rotation ticks, each row followed by its count of ticks
The counts run from 0 to 497.
[ 18.4  -3.4 -36.0  -0.5  -8.7  18.9  14.7  10.6 -28.8  19.5 -23.9  -0.4
 -29.0  15.8  22.9  19.6 -18.7 -26.4   8.7  20.2 -22.6   1.1  -8.2  -7.9
 -39.6   2.4  49.4  -1.1 -24.3 -12.7   0.7  49.9 -30.8   6.6  34.1]
373
[ -9.0  33.2 -41.1  15.0  20.5  13.8  26.0  18.6  20.5  32.1  -6.9 -30.4
  25.1  14.9   1.7  -4.2  22.4 -31.4 -51.9  12.1  34.9 -14.7  19.0 -15.1
 -10.9 -11.2  30.2 -32.4 -14.0 -31.3  19.2  29.4 -23.2 -11.1 -16.5]
290
[-29.2  10.4 -18.5   7.1 -19.1 -42.7  19.6   8.1  40.6  31.5  18.6 -20.1
 -15.1 -33.6  -5.5 -33.9  24.3 -19.9 -12.8 -12.0  22.4  -1.7  -8.1   4.3
 -22.1 -35.3  31.9 -30.0 -19.4  25.8   0.1  36.2 -10.0  23.9 -10.3]
399
[-27.0   3.2 -27.3  25.6 -27.0  -0.5  21.9  18.2   4.8   4.2   8.8 -30.5
 -15.4 -22.5 -18.5 -24.8 -21.7 -12.3  14.5  15.8   7.6 -20.2  21.1 -24.7
 -22.9  13.9  62.0 -21.6 -19.2 -16.4   3.7  41.7 -46.1 -19.1 -14.0]
127
[-14.1  25.8  -5.3   9.6  17.0   0.0  42.7  31.7  31.8  -5.7 -26.6 -16.6
 -52.1   3.6   3.4   9.1   4.5 -24.9  -6.7  42.1   1.7  -0.5  28.2  23.2
 -33.7  14.3  53.8 -27.4 -16.8 -23.8  19.8  -3.1 -15.8  -5.4   0.9]
215
[  7.9  43.7  -0.9  15.6  36.7  31.9 -19.0  14.5  22.5  -4.6   8.2  -5.9
  13.3 -31.9 -23.6  33.4  15.8 -13.8  -5.2  35.9  11.6 -21.3  54.4  16.4
 -10.8   5.0  42.6 -21.1  -4.4 -25.1 -32.4   5.8 -17.7  12.5   7.2]
283
[ 16.0  -5.0 -52.5  52.3 -28.1 -11.4  39.4   1.1  11.5  18.1 -24.4 -18.6
  17.0  -5.0  -1.0 -11.0  15.2 -45.4  15.0  21.8   0.8  -2.6  12.8  27.8
  25.0 -27.5  14.8   7.1   0.9 -12.2  -0.8  18.1 -18.2  37.7  15.7]
273
[ 13.7 -12.1  -2.5  47.3 -52.6 -45.9 -12.4  32.6  21.3 -46.7   7.3  -1.7
  -7.4 -22.4  28.7 -19.5 -10.0 -37.2  -0.6  52.5  14.5  -5.1  16.8  25.1
  11.8 -13.1  -2.6  -5.0   3.1  -3.1 -15.0  -2.2   2.0  -2.5  28.7]
66
[  2.1  31.1   0.2  23.0   0.7  14.6  -8.5  14.8  32.4  11.5  27.1   6.0
  -0.8 -61.3  11.7 -24.9  -2.5   2.3 -28.5 -23.1   5.8   5.6   5.8  11.2
  14.6  -2.9  38.0 -30.9  44.7   4.3  -1.7  28.8 -12.5   3.9  50.8]
259
[ 27.3 -45.3 -40.1  27.4  -3.0  22.9  -0.1  34.6 -10.7 -13.5   6.1 -13.1
  -7.6  21.9   7.2  -8.6 -11.6 -12.4 -22.2  39.9  -9.6  21.6  15.3  -3.9
  -8.4   1.3  29.4  -3.2  23.2 -17.4   0.4  39.6 -14.8  29.7  34.2]
25
[-20.7   3.4 -15.6  35.6  -6.9 -14.9 -35.4  50.3 -10.5  -5.4  -1.3 -14.2
  -5.9  13.9  21.5  10.2 -30.3 -21.1   0.7 -19.9  18.9  27.5  50.3  19.3
   7.6   2.7  47.0   1.3  50.4  18.6 -27.6  23.7   1.0  -9.7  13.4]
183
[  9.7  18.9 -35.4  20.8  18.6  12.1  10.8  11.5  29.5 -21.5 -16.1 -34.4
   5.5  13.6  -5.3 -22.1   8.2 -20.2   3.6  -7.9  20.1  24.4  16.3  25.9
  27.5  45.7  73.6  15.0   4.7   1.6  34.5  30.1 -18.8  19.9  -3.8]
110
[ -7.3  26.7 -30.0  70.2 -11.9 -13.6  61.4   1.1  17.1  40.8 -27.3  -8.5
  14.9 -10.6  39.9 -10.6  22.2 -35.5  -1.1  34.4   0.4  -4.3   1.0  11.0
  10.1 -21.8   5.2 -14.1  -1.6 -17.5   3.3   9.2  -2.7  20.7  35.8]
415
[ 16.2  10.9  -0.4  28.4 -15.3 -30.3 -22.2  14.8  -8.0 -32.9   7.8 -19.3
 -37.5 -57.1 -30.9 -27.2 -32.6 -38.4 -14.6  29.5  21.0  -9.9   3.9   7.7
 -31.3  -6.5   6.3 -28.7 -14.6   7.5   7.2  20.3  -8.2  15.0  -7.1]
404
[  5.8  29.3  10.6  54.7  35.4   7.2  11.9  32.5 -23.8 -20.2  18.9  19.5
   9.9  -4.7   4.9  10.1  -9.5 -20.0  13.5  42.3  22.4 -27.6  19.1  24.7
  -7.2  -2.5  27.4 -29.5   5.0 -18.3  -2.0   4.2 -10.0   9.4  50.3]
142
[ 16.5   4.8 -36.8   3.1  -6.9  -0.3  -6.7   4.2  15.2 -18.0 -27.1  -9.4
 -21.9  16.3  19.9  12.2   9.3 -53.4  10.3  -5.6  26.2  -4.6 -10.8  28.3
 -20.4  36.0  44.9  17.5 -49.9  26.0  -2.6  23.2  -9.4  21.8  11.5]
106
[-13.4   4.1  -3.7  56.3  -5.8 -38.4  30.9   8.3 -10.2   5.9 -11.2  -2.2
 -24.9 -18.5  -1.8  11.8  17.8 -30.3   0.6  58.8 -19.4   0.6  26.0  20.4
 -10.2  -8.2  35.4 -12.8   3.1 -33.4  -5.3   2.5  -7.9  18.3 -17.2]
483
[ -8.8   4.3 -10.7  29.9 -37.7 -27.6 -30.3  20.5   0.7 -26.0  32.4 -27.6
 -10.4 -29.8  11.1   0.9 -40.5 -32.7  26.0  55.9  23.5 -13.3  28.8  10.8
 -12.4 -22.4  10.2  -9.2 -32.2  -0.8   3.9  16.0 -43.1 -22.6 -20.1]
475
[  3.3  -5.0 -10.0  36.1 -15.5 -23.9   4.3  59.2  19.8 -27.4  10.0 -10.3
  43.6 -51.5 -28.5  -7.1 -26.4 -23.3  -8.0   4.2   2.3 -30.9  20.3 -17.0
  11.9  21.2  29.9  -4.5   2.0 -17.9   5.4  26.9  -1.0   7.4  28.9]
338
[  2.5  11.1  -5.0 -11.5 -11.5  -6.4 -23.1  33.4  46.0   1.5  20.6 -12.5
   3.8 -65.1 -36.8  14.6  -5.0 -27.8  16.7 -16.5  13.7 -17.0  20.3   6.9
   4.4 -13.2  37.7 -17.8 -21.0   5.3  -7.2  40.7 -23.6  24.2  -9.9]
195
[-14.7  14.9  -5.0  65.0  12.0  46.8 -11.0  24.4  16.0   1.9  -3.5   4.6
  28.4 -10.5   2.2 -16.9  17.3  -7.4 -33.3  19.5  22.2  21.3  26.9  10.2
 -31.7 -12.2  24.4 -30.9  16.9 -30.1 -47.9  -0.4 -11.4 -14.0  19.0]
79
[-17.8  25.5 -27.2  23.2  23.9 -32.5  26.6   8.8  41.0  18.3  -6.8 -21.2
   0.0 -38.3   5.4   1.8  37.2   9.5 -26.0  39.4   4.2 -27.4  31.4  10.7
 -17.0 -17.0  38.1  -5.7 -16.4 -17.4 -24.6   0.5  -3.0  21.1  -4.1]
487
[  5.9  14.6 -46.6   4.3  38.2 -16.0 -17.0 -11.6  -8.9 -17.8  13.3 -35.3
 -14.8  -5.1  17.5  -5.5 -20.3  22.1  10.8   9.2  27.6 -11.5   8.6  42.3
  -0.8  -3.7  61.2  26.6 -14.9  25.8  22.8  25.6 -18.0  25.8   8.5]
386
[ 21.1   7.9 -27.0  10.4  41.8   3.6  -9.4  -2.3   9.8   4.1 -33.6 -25.2
  15.0  -4.0   2.6 -15.9  -7.8 -17.1 -15.6 -16.2   3.1   5.5 -28.3 -23.2
   6.4   4.0  62.5  11.4   7.5   5.9 -30.6  37.5 -14.6  33.6   4.7]
448
[  9.6  12.2 -20.8  20.6  16.9   8.9  14.3  11.8   1.4  -0.2  -9.9 -19.5
 -20.8 -36.3 -19.9 -27.3 -44.6 -42.2  21.0   4.4  25.4   0.8  -9.2  -1.4
  11.3   6.0  48.4 -17.5  -3.0 -21.5  -4.1  17.0 -35.7  30.0 -36.5]
198
[ -8.4  42.7 -18.1  -1.8 -10.8 -18.5 -34.0  17.9  25.2 -13.0 -41.1 -25.0
  10.9 -17.3  12.2  34.0 -13.9 -39.0 -15.9  -5.7   4.1  -6.6  25.0  35.7
   3.1  31.4  35.2  16.1   0.4  16.3  14.3  43.0  -1.7  12.1   1.1]
178
[ 17.6  10.5 -50.7  27.5  -1.6   7.1 -43.6   0.1   9.9 -14.6 -15.8 -11.7
 -29.6 -35.3  -8.6  -1.9 -11.1   0.4 -35.1  24.4  -5.7 -14.1  14.5  12.4
 -22.1  60.2  44.9   6.2  -0.8  30.6 -10.5  22.9  -2.0  11.4  10.4]
174
[-10.6  41.9  22.5   6.1  21.4  -4.5 -18.1  36.3  30.7 -19.8 -10.9 -10.7
  17.6 -12.0  26.1  25.5   5.8 -42.4 -40.3  20.5  29.4 -26.6   3.0  10.7
 -50.3 -27.2   9.4 -10.8 -34.6  -9.9 -13.9   8.7  11.1  -4.8  45.3]
493
[ -8.0  15.5 -28.5  67.6  18.0  43.3  10.1   3.4 -18.5   9.0  -5.1  -8.0
  -7.1 -11.2  18.8 -22.2  12.1 -21.0 -33.9   2.8  23.8  24.3   6.4  19.3
 -45.8 -14.3  17.3 -16.1  -4.5 -16.9 -29.3  -5.7  -7.7 -26.3  19.4]
80
[ 11.3  14.0  -3.0  36.8 -10.6 -46.8 -19.9  12.2 -19.7 -23.2  -3.6 -12.7
 -19.9 -26.0  13.1  26.5 -39.0 -29.1 -13.0  60.3  26.6 -34.6  21.6  25.3
 -10.5 -35.1   1.2  -7.1  13.7  -4.7 -17.7  -0.6  -6.0  20.0  26.7]
137
[-28.3  12.5  -2.4  32.3  21.5  -4.0  -1.7  37.1  -2.4  -1.2  35.6  -1.0
  24.7  14.7 -10.0 -19.2   1.7  -3.6  35.3 -11.4  19.9  10.6  13.2   5.5
  -8.5 -24.3  68.9 -17.6   7.3   8.5  -5.0  47.9 -15.7   8.9  39.5]
393
[  4.3 -21.1  -9.9  43.7  20.0 -14.1 -29.4  41.1  -0.4   0.5   0.1  -7.2
  -8.2 -26.2  -4.3  -5.8   6.3  13.9 -23.5  36.4 -31.3  17.6  -1.9  -8.0
 -37.8   9.6  49.0 -14.8   0.9   6.9 -28.1  34.7  -3.5  39.5 -21.3]
237
[ -3.4  10.8  -7.8  47.4  -5.2 -26.9  -7.6  41.5  -8.2  -8.0  -4.4   1.1
 -45.6   2.5  -2.7 -18.8  -0.2 -33.0 -11.9 -21.1  10.4  33.0  37.5  13.6
 -10.2  25.8  28.2 -25.9  53.0  12.0  -7.7  31.5  10.6  16.3  21.5]
254
[  9.8   8.9 -26.6  42.9  -6.2 -46.9   0.5   4.6 -18.7 -18.4   6.4 -22.1
 -37.9 -38.2  17.0  -1.7 -35.4 -15.3 -24.1  59.8  19.7 -30.5  25.6  27.6
   3.4 -14.8  13.7  -8.1  20.0  -1.6   5.4  -3.8 -14.9  10.3  -7.8]
136
[ 43.6   3.0 -35.1  10.8   3.4  22.3 -15.3  20.7 -16.0  24.1  26.0   2.8
 -19.3 -38.7  -7.1  12.5  23.4 -11.1  -8.0  14.1  -8.0   4.4  20.0   4.0
 -25.5  29.5  39.3  -5.2 -33.3  -0.7   5.8  55.4 -16.8  37.1  -9.2]
441
[ 37.8   4.7 -23.2  11.6  23.1  17.7 -20.9  10.3   4.7 -22.5   4.7 -44.5
 -20.5  10.4  19.5 -29.1 -10.9 -18.2 -51.2  18.8  -1.7  38.6  30.8  -5.1
  -3.0 -33.8  25.7   3.4  22.2 -35.2  -8.8  18.8 -14.1 -14.8  20.9]
364
[ -7.3  -4.0 -38.4  24.3 -19.3 -14.6 -24.7  13.0   1.5  34.4  16.5   5.2
  12.7 -10.3   0.3  12.8  16.0 -12.6  -1.6 -21.7  28.4   4.9  41.2  27.3
  10.2 -31.0  27.4 -34.7  36.1  37.3 -18.6  44.4  -7.6  20.5  26.4]
187
[ 18.8   9.4  -5.7  28.3   3.9  -9.1 -26.0  35.6  17.7  -4.0   1.6   7.8
 -27.3 -23.8  34.7  33.3  15.4 -48.1  11.5  26.7  20.9 -11.1  43.1  31.9
 -19.7 -26.1   1.5 -22.4 -34.1  19.0 -43.4 -15.0   9.2   9.3  34.5]
350
[ -1.5  29.5 -14.0  44.9  42.2   0.5  21.5  -6.3  -6.0  -7.5   0.5  -6.7
 -26.6 -21.0  30.1 -15.3  -2.8 -17.7 -44.3  40.0  20.4 -22.1 -11.7  29.4
 -51.4 -16.9  27.2 -18.9 -10.2 -18.3 -12.6  -6.8  -7.8  -5.7  23.5]
490
[  1.2 -20.7 -51.5  19.4  -1.2   0.5 -12.0  17.2  13.0 -14.3 -11.7 -11.1
  -7.1   2.6  -0.4  -3.0  -7.6  -3.8 -37.6  45.5   9.2 -10.1  11.9   0.8
 -13.9  46.1  57.9 -11.7   8.2  14.6 -26.5  32.4 -20.1  26.9  -9.3]
379
[ 17.3   7.3 -43.6   8.3  23.1  19.4 -21.9 -10.0   2.2  16.0  11.0 -15.1
 -12.2 -34.1  20.1   9.7  13.9  13.9 -11.8  36.5 -13.2  -6.0   1.2  32.1
   3.6   2.0  47.5   1.1 -14.9   9.9   2.6  34.8 -27.3  39.9  -1.1]
31
[ 28.4  29.7  10.9  14.8  23.6   5.4 -55.7  61.7   2.2 -21.4  32.0 -30.9
   7.5 -29.9   4.2  -6.2 -14.8  -2.4 -25.0  33.5   4.8  22.5  30.9  -7.0
 -25.5  -2.7   2.0   2.3 -15.6  -9.4   8.3  35.8  -0.7  -3.2  21.3]
158
[-19.5  12.6  -8.2  12.3 -22.8 -30.5 -14.3  19.6  56.3  -4.3  27.5 -13.2
   8.2 -44.7 -22.7 -31.0  26.0 -13.1 -26.1   0.4  21.3  -6.3  16.2  -0.8
  -5.7 -20.6  28.9 -30.1  -6.0  17.1 -13.5  38.7 -18.0  10.9   0.5]
400
